One vector is turned by the same rotation once a step. Each row is the vector after some number of steps, and that number follows the row.
The counts run from 0 to 365.
[-12  -8   1  11 -10  -6  -4   4  -3   0 -10  -1   6   1   4   0   0  -3
  34 -16 -16 -13  -7  -2 -10  -8   5 -12   3  -8  -4  -1  -2 -14  -9  -9
  -9   9  -8  11 -24   1   8  10   8 -16  -2   8   5  20  10 -19  37   8
   9  -5  10  -5  11  17   9] -> 53
[  3 -19  25   4 -21 -14   1  14  -3   5   4   2   7   4   6   4  -3   0
  14   8 -25  -4  -7 -10  13  -7   5 -15 -22   9   3  -8  -6   0  -6 -10
 -12  31 -12 -22 -16  12  -2   5  12 -17   8   0  -6   0   2 -18   6  14
  -6   2   2  12   9  10  -1] -> 327
[  2  -3  -4   4 -11 -17 -17   1 -13   4 -16  -6  -8   1  -7  13  -6  -8
  18  -7 -20 -10   2   1  -3  -1  12  -6  13 -11 -12  -7 -12 -11   2 -21
 -20  22 -10   6 -18   8  -4  21  14   0  -1 -10  -4  13   2 -13  14   4
  12 -12  24   1   1  22   5] -> 159
[ -4 -12   0  19 -16  -4 -14   8 -19   9   6  -5   8  12  -6  -3  -7   2
  15 -11 -17 -20   2  -3  -3   0   5  -6   0  -2 -19 -35 -19 -14  -8  -1
  -9  20   0  12  -4  10  13  11  10 -10  12 -10   1   4  -5 -11  20  19
   3   3  10   1   8  11   9] -> 255
[ -2 -21  14  -2 -18 -20  -4  16  -2   5   0   5   6   6   7   3   5  -3
  21   1 -34  -3 -13  -3   5  -2   4 -11 -17  15   0  -8  -7  -4  -2 -13
 -12  25 -14 -14 -16   8   3   1   5 -18   8   2  -6   0  12 -19  12  14
  -4   0   0  19  10  10   6] -> 336
[ -4  -6  20  10   8  -5  -2  11   6  -6  16   0  14   3   6  11  -4  -1
  20  -6 -12 -15 -14  -3   6 -14  -6 -12   4 -14   6   1   7  -1  -6 -10
 -12  16 -22  -6 -19  11   0  14  18  -1   6  -7  -2  21  12 -25  11   1
   0   4  -3 -13  12  21  19] -> 85
[ -4  -8   1  10  -7  -5 -18  -2  -3   6 -18   2  -3  10  -1   7 -10  -4
  25  -9 -32  -1  -7   8   4   4   9  -3  -2   3 -11 -28 -19 -15  -7 -13
 -13  27  -3   0 -15   6  -8  18   6  -8  14  -8  -7   5   9   4   4  -2
  11  -1  17  -6   3  19  -5] -> 141
[-11 -17  27  -5  -9  -5 -17   5   3  -3   2  -1  10  23   6   4   7  -3
  14   9 -10  -4 -13 -11  18 -17  -2  -4   1  15   2 -25 -10   2  -1   5
 -10  23 -13  -5   1   6   2   8   8 -18  11 -10  -9   6  -6 -27   5  12
  -7   0   3   0  13  21   2] -> 217
[ -3 -16   6  15 -21  -6  -5  14 -12   4 -13   3   0   3   2  -5  -5   0
  27 -14 -20 -12   0   2  -5  -4  10 -13  -4   1  -7 -13  -6 -12  -6  -8
  -7  19  -3   8 -13   2  11  10   9 -25  -4   6   3   7   1 -18  30  24
   3  -3  15   7   7  10   7] -> 42
[ -6  -7  -1  18 -13  -1 -11  12 -20   5   4  -2   8  11  -7  -4  -2   1
  16 -11 -21 -23  -1  -1  -5   0  -2  -6  -2   1 -13 -35 -15 -13  -6  -1
  -7  19  -2  19  -5   9   7  10  10 -12  10 -10   0   6   1 -12  25  17
   5   5  11   1  12  13  12] -> 257
[ -4  -5  -8  14 -10  -7 -10  10 -19  -3   6  -5   9   4 -10   1   4  -1
  16 -12 -21 -24  -2  -6  -9  -5  -5  -8   1  -8 -12 -25 -12 -17  -7  -6
 -10  15   0  24 -11   7   5   6  12  -7   6  -8  -3   8   6 -16  29  14
  13   5  11   1  12  13  13] -> 265
[  1 -10  25   4 -17 -10   6   3   3   5   5   4  11   7   3   8  -6  -1
  16   9 -24  -4  -7 -10  10  -7   4 -13 -26   4   6  -9  -7   1 -12  -8
  -8  31 -17 -22 -20  13  -5  11   8 -15  14   0  -3   8   3 -12   8   1
  -4   7   0   5  13  16  -6] -> 323
[-14  -7  11  15  -5   0  -5   2   1   1  -5  -7  10   1   8   3  -8  -2
  29 -16  -7 -12  -8  -7  -2 -15   5 -12   7 -14  -4  -1  -2 -14 -11  -8
 -14  10  -7   6 -28   1   4  13  11 -14   1  10   6  23   1 -14  31   1
   6  -6   7 -21  11  20   3] -> 62
[  6  -5  18   1  -7 -15   6  -5   2 -10  11  -3  12   0  -6   9   2  -7
  11   9 -18 -11  -6 -16   5 -14  -6 -20 -16  -8  13   3  -2  -5 -11 -14
 -10  23 -14 -13 -24  11  -9  16  16   0   9  -4  -6  15   7 -21  14  -5
   9   2   2  -1  16  23  -1] -> 307
[-11 -17  11   6 -13  -7 -12   7   0  15 -14  10   6  10  11   4  -6  -8
  31 -20 -26   5  -8   3   1  -2   9  -8  -4   8 -11 -17 -15 -16  -6  -8
 -11  18  -8  -2 -25   0   7  11   1 -21  14  10   4  10   3  -3  13   4
  -3  -6   4  -2   8  17  -4] -> 355
[-11 -16   7  -1 -14 -17 -11   8   4  12  -9   7   7   9   9   2   6  -8
  30  -7 -33   3 -15   1   0   1   5  -6 -13  12  -3 -10 -12 -15  -6 -11
 -12  17 -11  -7 -26   2   5   5  -1 -16  14  11   0   8  13 -10  16   3
  -1  -7  -3   9  13  13   1] -> 346
[  0 -10  26   5 -18 -10   4  10  -1   2   3   3   8   6   0   5  -2  -3
  12  14 -26  -7  -9 -12  14 -10  -2 -15 -26   5  13  -8  -5  -3  -7  -7
 -12  30 -13 -19 -20  13  -8   9  10 -15  11   1  -5   6   1 -14   8   2
  -7   4  -2   3  15  15  -5] -> 321
[-11 -14   5   4 -11 -15 -22  -9   0  11  10  -5   9  23  -1  -6   3  -9
  20   0 -17  -9  -6  -4   2   2   3  -1  -1   6 -12 -25 -19 -12  -7  -1
  -7  13 -12  -1  -5   9  18  20   5  -1  24  -9   2  10   2 -19  12  12
  -2  -8  -5   4  18  19   7] -> 237
[-12  -9  17  17  -5   5  -7  16  -6  -4  -4  -7   8   1   6   2 -10  -2
  23 -12  -8 -16  -9  -9   7 -20   0 -16   8 -10  -2  -2   3 -14  -3  -6
 -19  11  -3   5 -22   2   2   9  17 -17  -5   9   2  16  -4 -16  26   8
   1  -7   9 -24  10  20   4] -> 66
[  6  -3  15  10  -5   3   6   5 -10 -16   4  -3  15   0 -10  11  -3  -2
  12  -6 -15 -16  -2 -16   3 -20  -8 -21  -6 -13   5 -13  -5  -7 -11  -7
  -9  24  -3  10 -18   7 -14  11  18 -12   1  -7  -7  13   0 -12  19  -1
  13  12  16 -13  12  24  -2] -> 290
[ -4 -10  19  15   4 -14  -8   6   6   2  20  -2   9   3   9  10  -6   0
  12   4 -10 -10 -13  -7  16 -13  -2  -4  -2 -12   4  -5   0 -10 -12  -8
 -21  20 -14 -19 -22  13   3  16  17   4  17  -3  -5  15   5 -22   1   1
  -2   1 -13 -13  11  15  13] -> 95
[ -5 -10  20  17   4 -14  -9  11   2   2  20  -3   7   3   9  10  -7   1
   9   5 -11 -10 -14  -8  20 -14  -2  -5  -2 -10   4  -6   1 -11 -11  -8
 -24  22 -12 -17 -21  14   3  13  18   3  15  -3  -7  11   4 -22   0   5
  -3   0 -12 -15  12  14  12] -> 96
[ -5 -11   1  19 -16  -4 -13   4 -17  11   8  -5   8  14  -4  -3  -9   2
  17 -12 -15 -17   3  -3  -3   1   7  -5   0  -2 -21 -35 -20 -13  -9  -1
  -9  21  -2  11  -6  10  13  14   9 -11  16  -9   2   7  -4 -10  20  18
   3   3  10  -1   8  12   8] -> 254
[ 11  -9  17   6  -5  -5   5   9 -10 -20  10  -7  13  -3 -10  10   0  -2
   8   0 -17 -17  -2 -16   7 -21  -8 -25  -5 -10   6  -5  -2  -5  -7 -13
 -13  24  -5   1 -15   8 -11  10  22  -8  -2  -9 -11   8   0 -21  15   7
  12   8  15  -5   9  22   3] -> 296
[ 12  -9  17  10  -6  -4   6  -2  -6 -15  12  -7  15  -1  -8  14  -8  -1
  11  -7 -11 -14   1 -18   3 -20   1 -22  -2 -16  -3  -7  -5  -5 -15 -11
 -10  27  -4   0 -18   9  -8  13  18  -6   4 -10  -6  13  -1 -15  14   4
  15  10  18  -9   7  24  -1] -> 293
[  2 -19   7  10 -25 -22 -11  -1  -9  11  -9   5   0  10   0  -5   0  -8
  15  -1 -23  -4   2  -4   3  -2   7 -11 -14   8   0 -15 -16 -19 -10  -9
 -10  19  -1  -5 -17   5  15  20   8 -14  14   9   3   6  -4 -15  17  17
   0 -14   1  12  14  13  -3] -> 25
[-10 -13   3  18 -16  -6 -20   2 -15  13   6  -6   6  19  -3  -8  -6  -2
  14  -4 -16 -15  -1  -3   3   2   3  -2  -3   4 -15 -34 -21 -16  -7   1
 -12  16  -2   5  -4   9  16  17   9  -8  19  -7   2   5  -7 -11  15  18
  -2  -6   2  -3  14  14   5] -> 247
[  7 -20  10   2 -22 -27 -11   2  -8   4  -4   9   1  10  -5  -2   7 -11
  12   2 -28  -3  -2  -4   3  -2   1 -13 -15  12   4 -13 -14 -17  -6 -10
  -9  19  -5  -6 -14   5  12  18  10  -9  14   4  -2   4   0 -20  11  18
   2 -12  -2  19  15  15   2] -> 18
[-11 -15   9  -1 -10 -14 -23   1  -2   4   8  -3   7  23  -1  -8  10 -10
  17   5 -20 -11 -12  -2   5   0  -4  -4   0  15  -4 -24 -13  -9   2  -1
  -9  12 -11   2   2   8  15  16   9  -5  17 -10  -3   4   3 -26  11  17
  -3  -8  -4   8  18  20  12] -> 233
[ -7 -19  14  -3  -8 -14 -19  -9   6   4  12  -3  12  24   3  -1   6  -7
  21   1 -15  -5  -9  -4   4  -2   3  -3   3  10 -10 -23 -14  -1  -4  -2
  -3  17 -17  -3   1   8  16  17   6  -4  22 -15  -2   9   4 -27   8  14
  -2  -2   0   9  14  22   9] -> 229
[ -6 -10  20  17   2  -5  -8  17   1   2  10   8   5   9   9   8  -5   6
  12   6 -24 -10 -18   2  20  -8  -6  -1 -14   2   9 -24  -4  -6 -10  -3
 -16  32 -13 -14 -13  14  -6   9  12  -8  18  -9 -12   5   8 -14  -3   3
  -3  12  -7  -6  10  10  11] -> 107
[ -4 -14  22  19   1 -11 -10  13   2   4  16   1   6   6  11   9 -10   6
   9   6 -16  -7 -12  -5  21 -11   1  -1  -8  -5   2 -19  -4  -9 -13  -5
 -22  30 -10 -21 -15  15   1  11  15  -4  18  -6 -10   6   3 -15  -6   6
  -4   7  -9 -10   8   9   9] -> 104
[ 10 -20  25  -6 -13 -14  -4   8  -6  -4   4   8  13  11  -6   8   8  -9
   6   0 -25  -1  -5 -11  11 -13  -5 -17 -14  13   6 -20 -13  -5  -5  -6
  -7  28  -8  -5  -9   7  -2  10  11 -16  15  -5  -7   0  -5 -16  -1  10
   0   3   4  12  13  21  -4] -> 3
[ -5 -23   8  -1 -18 -23 -13  14  -2  10  -4   2   4   4  10   1   6  -7
  25  -4 -32   0 -12  -3   4  -2   7  -9 -12  14  -5  -7 -10 -15  -4 -13
 -18  18  -7 -10 -22   4   8   2   5 -16  10  10  -4   1   9 -16  13  14
  -1  -8  -2  14   9   9   3] -> 343
[  1 -12   2  11 -10  -7 -21   5 -10   3 -17  -2  -6   7  -2   6 -12  -4
  21  -7 -30  -3  -3   6   7   0  11  -6   5   3 -15 -25 -18 -16  -1 -16
 -19  27   1   2 -11   6  -6  16  12 -10   6 -10  -9   0   2   0   2   9
   9  -5  23  -3  -1  17  -3] -> 144
[  0 -15   8  13 -25 -12  -5  -4  -6  13 -13   9   2  11   1  -4  -8  -4
  22  -9 -19  -3   3  -1  -2   0  13 -10 -14   3  -5 -18 -16 -15 -15  -6
  -5  22  -5  -3 -18   4  14  20   3 -19  13   8   7  12  -3 -10  22  14
   0  -8   5   8  11  13  -4] -> 31
[ -5 -12   8  12 -23 -10  -5   0  -6  12 -17  12   1  12  -1  -5  -3  -5
  21  -4 -24  -5  -1   2  -2   1   6  -9 -18   7   4 -19 -15 -16 -11  -4
  -3  20  -6   0 -19   4   9  20   2 -19  13   9   6  12  -1  -9  24   9
   0  -7   2   8  16  15  -4] -> 29
[ -5  -2  -9  14  -8  -6  -7   7 -17  -4   4  -3  10   6  -9   2   5  -1
  18 -12 -22 -24  -3  -5 -12  -4  -4  -7  -1  -8 -10 -24 -12 -17  -9  -4
  -8  15  -2  23 -15   6   3   7  10  -6   9  -7  -3  12   9 -14  31   8
  15   5  12  -1  12  15  13] -> 266
